One turning vector, and how many ticks it has turned
The counts run from 0 to 123.
[ 97  98 151 131 117 139 132 141  93 157 121 133 165 112  57 130 159 115
 128 139 115  79 137  82 117 144 186  88 109 153 150 131 128 110 105 124
 124 152 135 168 124 135 154  85 143 130 138 128  78  52 170 142 130 153
 137 142  89 180 122 130 112 175 163 147 145  92 131 137 147 133 168 116
 115 163 154  94 100 125 163 141 149 102 143  90 110 146 146] => 114
[ 94 105 148 131  93 161 158 136 118 169 131 140 134 106  69 146 130 143
 161 108  86  68 142 120 155 164 162  78  76 144 134 123 127 133 102 112
 127 151 147 150 136 139 163 116 126 128 123 144  94  68 160 146 105 151
 101 139  88 173 133 101 125 173 123 122 121 102  96 143 111 146 165 126
 139 122 153 114 124 124 168 119 167 107 142  93 123 165 145] => 30
[ 96  93 152 137 128 142 181 122 124 166  91 129 148 100  61 115 128 139
 136 115 106  89 133  96 156 153 154  94  97 144 154 111 139  95 105 161
 126 134 144 176 127 135 135 106 169 116 118 136 113  74 185 120 108 127
 114 134  89 184 103 115 107 171 153 136 161 122 146 149 138 115 152 141
 131 129 164 121  97 117 190 139 154  93 151  94 127 173 147] => 118
[ 88 123 149 123  97 141 130 153 131 192 136 137 141 105  58 116 112  97
 131 114 129  91 149 121 156 146 148  79  75 149 144 137 134 131  70 117
 144 143 152 148 150 181 166 113 168 104 113 133 105  94 180 107 137 160
 106 154 110 184 120 109 117 168 141 110 154 122 124 136 127 135 166 147
 126 125 158  91  85 142 165 145 151 112 127  97 124 154 198] => 21
[103  86 164 139 117 132 154 141 126 168 123 130 131 115  93 128 142 129
 142 106 102 101 117 111 147 144 170  83  85 154 146 126 107 109 120 150
 133 128 144 172 133 115 154  88 138 140 106 151 134  58 189 132 122 116
  94 159  76 164 106 113 117 190 147 117 140 110 138 133 155 117 159 105
 123 156 171 100 114 108 152 133 169 123 154  90 153 168 151] => 40
[ 98  90 141 122 105 160 151 146 101 171 111 151 154  88  74 133 148 120
 153 135 127  84 140  84 138 151 175  88  88 147 151 115 144 102  99 125
 125 145 149 159 115 137 144  95 146 110 107 133  91  72 183 125 126 155
 116 151  87 175 122 111 110 167 146 135 134 109 113 150 122 135 151 125
 122 129 165 106 119 124 182 124 153  98 137  95 115 153 162] => 113
[ 75 124 151 173 109 125 151 140 126 182 105 127 162 104  87 146 149 102
 141 126 134  94 130 121 150 160 162  92  75 155 133 151 107 140 110 119
 139 133 153 158 157 170 167 109 146 116 128 131  94  74 177 134 127 148
  64 156 107 150 106 104 124 169 139 146 166 118 114 143 136 148 155 144
 154 107 157  93  93 142 159 119 156 122 132  84 133 153 168] => 17
[ 97 124 157 131 117 132 140 175 146 186 112  89 162 110  85 115 148 106
 138 102 115  84 121 138 157 160 178  77  77 146 139 131 114 116 112 130
 136 145 153 160 134 163 165 125 171 117 102 126  82  92 140 109 121 141
 102 144  86 165 128 116 104 173 149 136 130 114 143 120  98 120 191 152
 134 127 160 119 114 109 153 130 136  94 149  72 148 163 172] => 14
[ 95  79 183 158 119 126 165 174 124 166 108 101 125  96  90 144 154 125
 138 120 113 105 135 142 160 187 195 107  83 143 112 127 106 130 113 126
 137 150 126 158 129 136 174 132 134 148 122 151 109  56 128 153 139 149
 127 133  96 127 126 124 137 157 124 123 143  77 147  88 152 126 172 123
 126 152 160 110 112 104 139 138 128 130 130  99 164 169 195] => 67
[ 87 127 161 128  96 135 127 181 155 165 126  94 172 104  66 135 124  83
 116 114 118  76 127 138 123 154 183  90  81 142 121  96 116 126 102 137
 145 168 116 164 136 173 167 124 135 110 120 129 113  80 170 109 132 158
 117 129 102 150 135 110 105 175 136 112 150 103 141 127 150 114 166 151
 136 155 128  88 126 133 160 157 150  89 109  94 159 164 177] => 98
[114 108 173 173 115 123 121 158 127 127 112 103 147 102  80 142 171 112
 126 117 145 100 123 138 131 171 187 101 117 158 143 126 102 126 116 129
 102 118 116 186 146 131 151 116 142 116 127 147 118  77 160 133 130 142
  99 155 115 136 107 127 122 169 145 158 144  97 169 115 160 129 159 144
 142 144 154 106  82 123 150 146 140 135 148 104 148 168 209] => 71
[108 108 140 141  94 152 140 147 135 162 107 116 183  95  50 153 168 131
 150 118 116  92 142 101 124 158 182  80 109 157 148 110 125 111 118 111
 135 124 141 146 149 152 159 111 140 123 115 126  96  93 173 109 107 142
 102 147  90 163 130 100  98 171 136 160 133 106 117 168 121 155 154 166
 141 138 143 103 119 131 173 142 160  81 127  93 114 149 161] => 108
[125  93 159 149  91 117 137 170 117 179 123 133 159 113  68 132 128  98
 146 102 115  95 141 120 150 141 169  79  81 136 141 113  96 140 105 105
 139 145 139 136 138 164 176 108 118 133 116 131 127  79 169 123 126 146
 108 160 100 184 143 112 125 169 149 119 160 122 131 149 152 131 181 143
 130 148 159  96  94 136 149 154 168 110 118  93 125 153 166] => 104
[107  79 168 147 112 132 153 153 126 195 117 122 148  97  64 163 142 118
 128 119  95 136 143 114 136 146 174 104  67 131 119 108 140 124  96 139
 148 136 122 136 112 169 170 106 137 163 116 122 106  86 185 131 133 141
 114 126 107 151 113 114 118 140 146 119 158 119 123 130 163 131 161 148
 141 167 158  92 126 136 166 154 129  99 122  84 151 185 156] => 116
[106  99 177 165 121 119 145 146 107 156 110 140 134 101  93 125 156 114
 144 120 134  79 140 134 158 178 198 107  98 139 132 139 104 123 122 103
 116 141 113 174 135 134 161 116 125 129 132 154 118  55 149 173 142 161
 118 130 114 135 125 121 153 167 141 126 149  77 133 105 161 126 182 131
 123 148 148 106  97 114 164 137 138 149 126 102 133 155 196] => 66
[ 96  52 176 163 100 126 179 142 106 176  96 165 131 103  80 130 144 139
 150  99 118 118 156 149 167 172 159 115  88 120 124 128 127 130 121 126
 149 120 126 136 128 139 153  96 130 165 119 150 122  70 166 151 136 136
 110 133 113 159 131 117 125 132 141 125 155 119 121 142 155 126 167 162
 146 157 175 119  86 132 167 163 131 143 128  96 139 172 172] => 56
[109 110 155 149 101 119 148 171 147 176 107 116 163  85  84 141 129  82
 120 118 115 103 142 131 139 153 160  88  81 154 117  98 108 141  99 111
 157 134 137 137 136 181 180 120 131 116 111 122 134  91 193 116 133 153
  66 143 121 150 115 102 116 172 118  94 162 115 127 131 164 122 149 148
 143 131 142  93 124 128 168 140 168 111 104  74 137 179 175] => 99
[100 124 183 141 130 134 121 169 129 167 122 107 157  95  76 145 162  98
 156 128 155  76 129 136 134 162 182  81  95 164 138 109 113 120 104 124
 143 123 140 172 143 130 144  93 141 118 104 142 123  83 138 108 149 176
 118 171 118 143 132 126 114 160 144 125 128 115 156  98 137 131 158 143
 127 130 176 107  92 103 135 157 146 139 154  94 163 159 225] => 76
[ 90 100 163 128  97 140 160 155 135 177 120 116 129  95  89 152 134 109
 143 114 111  90 131 137 163 172 165  83  71 147 119 116 136 145  92 101
 132 144 158 166 138 157 167 116 115 101 114 138 106  71 158 133 119 151
  78 151 117 147 107  87 132 173 119 111 119  98 106 132 118 166 142 118
 137 119 163  84 131 106 168 117 160 127 138  81 126 189 157] => 95
[ 94  98 180 136 120 140 149 142 129 139  86 137 141  69  51 117 152 133
 153 126 158  78 152 135 152 198 177 103 118 149 135  96 149 112  99 140
 143 116 124 172 137 134 131 121 155  94 107 146 126  80 162 127 136 165
 115 147 116 126 133 115 134 159 121 116 127 106 136 127 154 154 146 155
 135 130 177 133 119 105 194 138 140 111 136 106 152 164 208] => 64
[ 68 103 177 132 111 136 151 161 137 176 123 102 138 106  85 155 122  85
 141 131 112  81 129 145 140 169 159  77  86 160 115 122 126 142 110 108
 156 137 138 161 151 162 155  99  98 106 122 142 130  80 167 125 139 159
  75 147 121 143 107  96 133 167 126 100 138 114 130 114 129 158 143 133
 143 119 152  82 127 100 165 143 167 132 124  89 165 191 178] => 94
[106  96 160 152  97 126 162 147 138 169 105 134 135 110  88 132 134 111
 121 102 113  86 127 111 170 157 148  81  83 166 142 111 112 131 115 123
 130 135 148 164 152 162 147 119 121 101 117 128 125  78 176 128 108 131
  63 142 102 158  96  86 131 184 141 110 157 114 136 138 142 127 145 121
 143 118 138  99 111 121 173 122 175 112 126  76 135 168 151] => 100
[ 63  95 163 128 112 161 165 127 115 183 140 138 138 101  70 174 135 130
 151 130  99  91 152 140 144 160 167  93  85 162 124 114 139 145  96 124
 140 142 162 151 148 147 157  99 111 116 130 149 120  72 184 134 109 134
  99 136 102 158 123  82 127 169 114 122 131 109 112 134 137 153 136 137
 140 127 153  90 138 107 166 129 162 113 128  89 151 183 144] => 29
[ 78 115 153 136 106 156 154 135 142 180 134  98 152 118  81 164 138 133
 131 115  69 105 139 134 139 166 169  90  65 161 105 122 147 150  86 126
 130 133 139 149 141 159 177 105 147 134 137 131  98  91 164 108 113 131
  94 125  89 147  98  99  99 170 127 157 142 101 133 129 128 153 151 154
 125 154 155  85 118 123 134 137 138 109 132  82 154 188 169] => 24
[ 99 110 158 152 119 141 138 169 135 189 130 117 161 104  92 162 162 116
 161 131 112 106 142 135 166 164 173  79  72 160 126 140  99 142  99  75
 124 133 153 140 164 150 172 118 117 134 122 137 100  80 148 143 127 139
  82 169 107 149 112  96 112 151 130 142 133  96 112 127 124 162 168 135
 135 132 153  88  96 136 136 146 149 124 134  93 134 159 172] => 12
[ 94  76 179 158 106 132 157 144 122 156 104 142 152  99  52 154 148 134
 133 124 127 114 167 145 136 166 177 114  91 145 122 111 130 128 116 121
 144 124 111 147 135 127 153  94 134 157 149 142 121  67 168 147 134 156
 125 132 111 147 143 120 129 140 140 145 166 115 125 134 168 132 144 179
 129 166 151 105  97 136 158 164 135 125  99 100 157 171 193] => 55
[ 76 115 151 170 110 137 176 148 130 175 117 123 157 119 112 150 145 133
 134 120 104  79 128 123 167 167 159  88  67 163 143 158 104 140 126 124
 123 160 165 154 133 160 166 113 142 127 138 135  81  64 150 138 138 131
  81 128  77 152 108 111 141 163 147 158 151  94 134 121 124 130 161 129
 141 132 148  84 109 117 151 122 148 131 129  90 149 165 168] => 18
[101  83 161 148 105 161 146 153  88 154 113 152 158  95  55 144 168 126
 154 132 133  90 131 108 143 158 190  91 106 143 160 128 133  94 120 117
 124 145 131 157 130 122 153  95 156 149 121 149  82  53 159 146 134 159
 132 148  93 155 133 123 119 156 152 136 143  96 118 161 150 125 170 139
 122 146 169 113 103 126 158 132 142 100 142  96 124 129 174] => 48
[ 92  69 187 131 138 136 163 141 111 186 106 122 125 105  64 119 140 134
 151 102  85  94 134 119 143 151 161 101  83 139 142 117 140  93 100 160
 132 143 130 183 119 121 142  97 145 138  96 158 110  65 165 132 126 141
 136 147  84 160 129 109 109 166 148 112 119 120 144 119 125 110 165 130
 129 155 170 129 114  95 161 149 145 102 152  87 143 175 143] => 123
[102  99 168 155 107 140 141 168 108 157 119 128 148 114  73 135 172 106
 139 130 121 101 134 119 126 143 205 105  99 140 144 127 121  92 133 133
 127 155 110 157 124 135 169  91 150 172 132 142  96  58 169 141 139 165
 139 138  89 166 135 140 123 146 158 130 143 102 135 125 163 114 185 129
 126 172 161 107 108 130 154 155 136 118 129  98 141 144 174] => 49
[ 87 116 170 155 122 144 129 166 127 187 135 107 171  99  68 164 143 104
 144 156 123  98 136 121 127 160 176  84  95 171 139 123 100 148  98 106
 134 122 157 152 163 150 167 105 111 114 132 146 117  72 143 127 145 164
 105 172 108 144 125 118 115 172 134 152 124 104 144 103 136 161 169 141
 140 120 166  87 109 118 137 156 160 133 130 102 153 167 197] => 11
[ 80 133 164 145 117 116 140 162 132 169 130  98 131  98  79 115 122  90
 136 105 105  86 115 133 131 153 152  93  99 151 117 143 114 136 107 127
 125 133 123 181 148 157 160  96 146 111 132 131 118  76 176 127 116 147
  78 150 118 152 111 109 116 167 137 130 166 103 165 107 141 129 167 139
 141 126 141  90  73 103 140 141 135 140 167  80 126 184 178] => 88
[ 81  65 163 140 106 155 169 150 123 163  97 130 155  95  66 182 159 144
 161 138 133  99 139 120 148 161 163  99  85 160 136 105 145 102 103 146
 147 123 152 157 124 111 141  82 145 133 111 149 116  85 176 110 134 142
  90 149  88 142 123 120 114 147 144 125 141 131 129 146 142 143 119 134
 138 141 189  99 139 112 173 136 164 124 137  91 162 182 164] => 46
[107  89 153 129 121 145 150 153 137 172 114  97 148 107  86 137 152 104
 150 107 101  97 113 106 126 142 164  86  82 154 133 112 115 107 107 142
 136 129 154 167 130 136 158 104 135 112 110 135 117  77 170  96 120 133
  77 149  85 163 115 109 102 185 140 118 138 111 150 121 121 140 153 112
 143 150 161  94 120 105 149 130 157 121 159  83 156 190 144] => 106
[ 98  62 177 151 127 133 181 148 115 166  94 135 103  99  77 115 130 145
 158 104 106 101 155 129 186 168 155 103  80 131 133 137 141 102 115 144
 142 117 136 169 126 127 131  90 146 142 116 162 122  67 155 142 127 137
 118 153  93 167 128 126 123 138 146 127 139 109 148 120 129 114 174 128
 125 147 179 137  94 100 177 146 138 128 152  95 144 183 175] => 57
[103  86 146 147  79 133 134 162 131 181 125 144 146  93  50 145 132 117
 139 122 119  99 156 129 155 144 181  93  93 152 150 102 121 129  98 124
 150 151 127 142 147 142 171  93 134 137 112 145 145  73 180 124 125 158
 135 151 108 180 141 116 127 164 142 111 140 124 119 156 177 116 148 143
 141 156 169  97 118 138 177 161 172 103 110 108 145 151 176] => 38
[ 99  94 189 143 118 141 132 155 123 169 124 136 127  83  47 148 160 120
 153 128 148 112 146 139 136 173 193 103 109 131 111 110 125 119  98 114
 120 111  99 162 141 139 159 109 118 142 115 130 116  69 187 153 123 154
 121 155 125 133 139 113 109 151 116 126 127  94 125 146 155 161 161 166
 114 145 162 132 102 133 172 157 134 109 138  98 121 168 185] => 60
[ 81 132 171 153 117 143 136 159 146 179 112 107 180  88  70 153 151  97
 120 138 147 104 134 128 128 159 169  82  88 163 143 114 114 130 100 115
 149 135 147 168 153 180 150 114 149 102 128 128 103 105 175 110 138 160
  75 154 115 149 116  95 110 161 135 137 159 110 121 136 140 141 141 165
 135 114 156  87 119 141 170 141 156 103 141  85 135 159 185] => 16
[115  73 175 133 115 139 170 148 117 182  89 119 139  80  65 148 143 126
 150 110 129 135 127 118 157 156 168 115  79 135 115 109 158 107 101 157
 159 118 118 159 124 146 153  97 154 154 105 136 122  80 184 116 133 145
  96 142 104 145 112 129 122 146 147 110 142 122 120 150 151 134 151 129
 132 142 181 103 118 130 173 140 125 120 145  79 140 192 172] => 51
[ 95 106 144 127 100 156 155 138 149 169 126 117 167 108  71 137 137 138
 139 101  96  91 152 140 154 167 151  82  64 148 135 108 141 146  81 122
 143 136 139 147 155 161 167 116 157 123 122 137  97  98 170  92 100 146
  88 136  96 177 136 106 102 165 124 155 140 120 117 150 118 140 161 172
 134 136 146 112 107 132 175 145 137  85 134  95 139 169 174] => 25
[115  88 156 160  91 139 132 162 125 168 121 131 179  92  49 146 163 125
 137 108 131  96 147 120 125 156 184  86  96 129 150 110 119 116 120 123
 123 130 103 147 147 136 162 109 148 149 111 137 112  88 188 131 112 148
 115 155 110 165 148 117 103 168 140 132 135 112 119 180 156 126 167 165
 140 160 159 120 112 139 179 147 159  88 126 101 123 140 154] => 43
